In the rows, zero is written as 128.
One hidden turn or mirror swaps the rows below in pairs. Which row is each named row swapped with?
mus: [146 120 169 106 109  92 129 168 124 111 103 105 148 137 130 117 122 138]
Sir: [126 123 125 101 107 124 125  97 142 136 103 101 124 144 145 101 114 142]
kekul: [120 142 172 133 116  92 161 157 118 115 121  89 138 133 131 111 112 135]
gonu: [133 136 139  88 116 119 133 109 152 139 104 155 142 125  92  97 137 117]
seten: [126 112 156 148 117  94 100 154  82 139 114 169 138 129 123  95 113 138]
Zegi: [113 124 121 132 109 126 103 127 113 121  79  97  99 128 102 128 139 140]
lotup: [ 99 125 121 157 120 125 147 104 126 161 105 125  97 146 104 100 147 148]
gekad: [149 127 188 132  98 107 139 164 138 124  72 121 116 150 128 105 150 148]
merav: [123 151 134 113 129 111 100  92 154 126 122 143 113 103 130  98 119 134]
Kopur: [117 123 136 134 112 119 143 111 140 131  90 118 100 153 168 101 125 115]
lon: [125 130 185 102 135  97 163 135 125 124 122 147 144 105 110 114 122 132]
lepu: [150 123 162 116  95 142 142 147  92 133 103 118 134 137  83 119 133 151]
zavut: [132 154 151 146 121 131 164 133 144 139  97 136  92 121 125 130 136 185]
kidok: [128 111 140 146 114  90 113 158  87 142  97 170 133 129 121  88 118 141]
gipit: [127 138 134  96 116 119 125  93 151 137 116 151 128 119 100  98 137 111]
defi: [112 119 159 147 122  95  97 144  78 130 109 165 142 123 127 106 122 127]
dozo: [152 124 154 152  99 101 136 163  97 144 105 142 138 136 110  79 121 166]
ronez: [130 138 141 130  95 118 145 170 104 129 100 116 143 125 138 141  99 140]
boda: [131 138 157 156 120 139 119 119 132 124 109 103  78 138 126  80 151 140]
katon: [152 121 134 139 115  96 139 111  84  98  92 149 109 138 110  96 124 134]
Mugum: [102 127 125 108 125 112 116 116 153 121 102  89 107 139 131 127 140 132]
nonu: [ 91 141 160 133 124 127 128 120 150 168 104 163 119 140 137 129 148 142]
Vuse: [ 86 138 134 147 124 116 149 123 145 168  96 159  99 146 120 118 145 148]
kota: [ 98 138 151 130 128 128 143 125 147 177 110 169 103 150 135 126 143 143]
suna: [123 118 150 143 125  95 107 155  78 134 115 166 127 129 127 100 112 127]
gavof: [148 115 144 131 110  81 142 147  88 110 116 162 126 134 111 137 102 140]
mukim: [112 129 126 123 109 124  98 121 131 123  80  96  97 137 112 131 146 141]
nosu: [108 131 111 161 110 142 143 110 118 155 103 125 103 155 108  92 144 145]
vomu: [145 120 187 122 109 102 128 169 128 115  81 113 122 142 123 112 150 143]
rade: [117 125 135 139 130 115 143 111 155 140 112 148  76 132 152 125 129 161]
vogum: [123 130 177 122 143 107 144 161 136 129 124 139 142  81 121 103 126 134]
rusa: [ 84 134 151 145 128 125 142 118 148 170 108 158 107 149 123 125 147 145]
Tavap: [146 122 155 161  99 118 146 166  96 143 110 136 137 137 117  81 131 161]
tuzuf: [160 124 165 111  97 139 149 137 102 136 110 120 130 145  87 116 131 150]
zit: [116 125 147 136 128 112 138 104 158 142 128 155  86 136 154 124 130 146]
Madok: [125 134 171 128 139 102 137 156 133 125 130 134 133  76 117  95 130 136]
moma: [134 139 149 155 122 136 118 124 126 121 124 100  79 131 126  83 147 147]
Delet: [140 113 154 126 110  91 133 146  90 117 136 158 132 121 116 138  96 139]
ruviv: [124 141 131 104 118 117 117  95 153 137 114 154 126 123 103  99 127 106]
deguv: [117 137 153 136 145 106 127 157 138 122 127 128 126  76 117  88 133 137]

mukim swaps with vomu
dozo swaps with lotup
zavut swaps with katon
deguv swaps with gonu

One hidden turn or mirror swaps the rows below in pairs. Which row is each named row swapped with?
Gav: [102 112 144  96 146 158 139 111 129 134 113  97 136 124 155 131 108 153
 153 133 121 138 133 161 147]
rere: [125 123 139 129 114 111 132 117 129 150 146 108 152 108 144 130 119 166
 104 139 127 117 156 102  94]
kogig: [ 99 105 129 124 122 136 103 146 132 104  94 106 155 150 155 140 139 126
 129 156 155 149 109 146 137]
bes: [ 86 101 158 102 123 132 128  99 102 137  92 116 142 125 127 116 120 129
 137 125 132 141 150 155 156]
Fubil: [116 115 145 136 139 158 119  92 107 148 136 152 112 148 120 115 168 160
 137 155 152  79 139 121 137]
divi: [ 98 120 130 126 134  99 107 115 116  83 117 114 155 152 151 163 171 151
 128 139 147 144 103 129 127]
Gugo: [ 93  97 116 131 132 156 122  92 109 144 110 148 116 142 141 129 199 140
 135 140 155  98 133 153 134]
runim: [104 115 154 119 139 105  91 115 125  80 117 120 154 145 145 125 149 152
 135 153 162 156 105 135 134]
Fiv: [153 111 159 146 155 126  99 115 142 162 104 118 129  86 108 125 176 146
 148 140 138 107 132 146 141]
Nek: [105 103 133 111 152 111 108 109 129 120 105 109 116  77 122 106 190 163
 140 151 117 113 135 125  86]
Riso: [106 114 129 122 128 119  85 123 150 101 119 108 147 146 147 154 157 134
 114 172 113 135 114 158 109]
gife: [121 125 135 126 115 109 125 117 123 145 150 103 165 115 140 116 124 160
  93 149 108 124 144 116  96]
kun: [127 135 138 135 126 129 124 116 130 160 148 105 156 128 150 113 131 163
  94 139 108 123 140 123  87]
daban: [129 137 132 131 121 132  99 131 159 116 126 107 145 152 159 129 181 143
 148 130 159 165 119 131 127]
rume: [125 119 126 119 107 111 134 111 123 148 147 114 144  95 140 132 128 166
  99 142 119 117 145 121  88]
Dulan: [110  80 147 107 135 121 133 104 161 115 106 115 154 104 136 125 104 127
 137 129 147 116 140 150 136]
pima: [124 128 126 129 120 102 135 114 133 143 151 100 160 111 132 129 131 164
 103 140 121 135 152 118  96]
febib: [131 128 132 136 123 115 143 117 127 143 144 109 159 110 143 114 139 149
  91 147 122 116 142 109  87]
dod: [128 104 112  97 130 155 116  97 107 138  91 158 134 122 139 135 162 122
 125 121 161 117 147 108 110]
nizul: [124 113 127 115 130 172 121 100 123 124 108 161 119 123 128 132 164 160
 129 115 176  99 101 123 112]
Fuvu: [125 117 138 129 134 154  98 118  99 141 109 159 113 138 125 140 175 145
 137 120 174  88 124 149 136]
vab: [109 134 133 116 114 180 110 110 107 152 142 152 110 122 138 118 179 130
 134 131 159 103 121 124 114]
nefeg: [ 95 103 157 129 121 144 107 119  94 143 134 133 116 136 133 134 173 147
 135 119 164  64 112 115 113]
bune: [ 98 112 110 103 131 158 102 115 107 142 130 149 108 143 146 108 158 150
 108 127 152  91 123 137  99]
met: [ 91 100 121 104 144 122 112 112 124 127 118 112 137  78 127  89 179 158
 143 128 109 103 141 123  94]
fod: [ 88 119 161 106 140 132 134  99 137 155  98 106 131 114 132 131 113 139
 140 131 136 156 129 163 132]
nev: [105 119 137 132 120 142 113 129 126 104 107 108 152 125 149 158 175 124
 124 171 136 170 106 115 115]
nep: [103  92 123 118 142 167 109  93 104 134 135 150 125 127 133 133 161 104
 151 131 157 104 103 119 116]
Nepun: [ 84 116 148 134 148 127 122 111 125  81 108 111 152 149 150 133 136 141
 143 170 117 151 119 128 124]
Bokig: [130 110 180 129 142 142  89 129 143 153 102 111 128  91 109 133 179 149
 144 126 129 102 129 137 160]
Kago: [111 126 145 122  98 127 102 140 121  84  88 105 147 128 133 146 178 135
 139 152 143 150 129 119 122]
Solal: [136 114 170 142 173 161 115 121 140 150  95 122 129 115 106 113 187 136
 138 124 135 127 125 141 150]
kipif: [103 116 163 121 131 153 142 101 134 152  92 112 144 112 141 133 104 136
 137 131 148 151 142 151 128]
Pov: [ 74 110 133 121 111 104 111 143 116 111 119 118 145 149 144 140 160 128
 113 159 115 147 104 138 136]
sekin: [136  90 179 146 133 100 120 129 149 136 131 125 143 102 131 135 183 142
 156 111 144 116 141 142 150]
dero: [117 111 128 120 122 145  89  82  91 147 100 149 135 155 135 111 160 154
 126 136 159  90 120 121 141]
nub: [110 123 131 123 132 110 112 106 137 125 118 108 119  88 129  87 197 149
 146 144 108 105 131 132  87]
Sazo: [ 98  97 145 155 142 132 123 124 133 104 132 129 164 159 156 152 148 126
 131 142 156 148 111 138 107]
Zuses: [114 108 137 115 140 127 103 108 132 129 116 102 131  96 119  89 196 148
 148 128 104  97 143 126  84]
Pagu: [127 130 121 129 120 116 127 118 128 152 146 120 159  97 140 121 120 159
  92 128 120 119 141 121  99]
fuvil: [150  90 168 133 172 150 111 125 132 151 111 124 126 132 102 152 161 151
 150 143 122 108 131 132 140]
pimuk: [108 112 129 139 134 111  97 132 132 101 103 102 133 150 148 162 175 160
 118 157 138 149 107 127  96]
Ser: [119 117 134 122 111 140 112 120 157 106  96 124 151 157 144 137 162 148
 116 157 133 164  94 142 120]
famo: [129 132 124 131 113 111 129 116 128 152 153 116 151 110 142 114 117 149
 107 147 128 116 136 110  95]
sotas: [122 106 135 123 139 124  95 125 140 121 123  98 131  93 132  97 196 153
 135 138  90 103 125 126  91]
gobod: [121 102 145 117 131 118  96 119 142 121 103  94 132  87 126  98 200 156
 140 142 108 103 137 137  89]
Bemo: [129 102 183 158 157 135 102 123 125 142 119 106 143 137 102 123 173 147
 147 115 149 118 127 128 159]
giv: [128  82 167 140 147 153 112 123 139 150  90 130 132 125  98 117 181 140
 136 123 138  95 137 120 154]
diti: [112 110 114 116 143 157  98 102 113 134 139 133 122 118 138 147 162 159
 115 128 157  62 124 134 110]
nur: [108 135 131 132 106 135 107 115 154 119 118 117 176 146 150 139 160 127
 109 145 140 159 116 164 119]
Zelar: [117 119 142 127 118 138 124 108 121 116 134 104 145 153 153 164 188 131
 132 164 141 157 109 145 139]
tosi: [113 105 124 126 139 161 102  93 121 128 107 147 142  98 118 137 189 133
 131 116 177  88 121 129 109]
mudod: [107 114 137 113 142 122  97 123 138 120 111 111 119  94 129  88 197 152
 144 137  91 111 146 125 102]
Foz: [117 136 120 122 102 161 100 130 109 141 136 153 127 129 122 108 153 133
 127 116 163  98 133 111 133]
Mebuz: [122 120 153 105 142 145 132 117 127 135 104 101 168  97 162 110 110 128
 120 134 127 133 140 163 131]
zukat: [121 119 141 114 138 117 106 114 126 113 106 100 124  88 132  99 207 150
 140 148 105 104 133 127  95]
ref: [131 105 176 131 182 156 115 117 130 162 101 109 141 126 107 122 172 138
 124 119 136 110 118 130 141]
vobuf: [ 88 114 163 133 150 114 114 130 124 108  97 119 159 106 135 132 117 127
 157 118 124 124 139 163 128]
turak: [ 98  96 155 154 125 116  90 129 129  86 128 112 143 140 137 136 155 142
 133 149 160 148 114 112 144]
votef: [ 90 126 166 124 122 126 141 119 136 118 106 118 148 124 149 134 113 151
 135 114 131 151 136 160 149]
zene: [101 111 141 118 105 154  99  92  80 135 110 151 121 147 142 115 165 139
 119 124 141  95 142 133 145]
vamep: [150 119 153 147 146 129 117 102 144 144 101 118 144 128 122 132 178 150
 131 108 113  86 134 157 163]
menim: [110 109 139 120 139 112  96 111 124 123 119 107 124  80 121  95 194 160
 147 140 108  95 136 125  93]
Goto: [133 123 150 139 115 104 124 122 135 152 147 104 167 124 137 127 150 168
 107 145 108 128 146 118  89]
Fem: [127 102 152 141 137 139 119 131 128 169 113 110 150 125 110 119 168 150
 121 142 146  82 156 151 166]
kadur: [106  84 137 118 115 129 135 115 122 148  98 122 166 113 165 111 136 115
 131 106 113 112 148 137 152]
buz: [105 118 167 101 123 144 118 127 128 140 104 111 158  99 143 136 102 134
 115 121 119 132 134 139 152]
nul: [103  93 123 105 116 145  90  98 113 143 127 152 128 163 131 113 167 136
 126 131 161  80 119 128 119]

Fubil swaps with Nepun
Nek swaps with kun
kogig swaps with Fuvu
gobod swaps with Pagu
menim swaps with gife
Solal swaps with kipif
bes swaps with Bemo
Sazo swaps with Gugo
met swaps with Goto

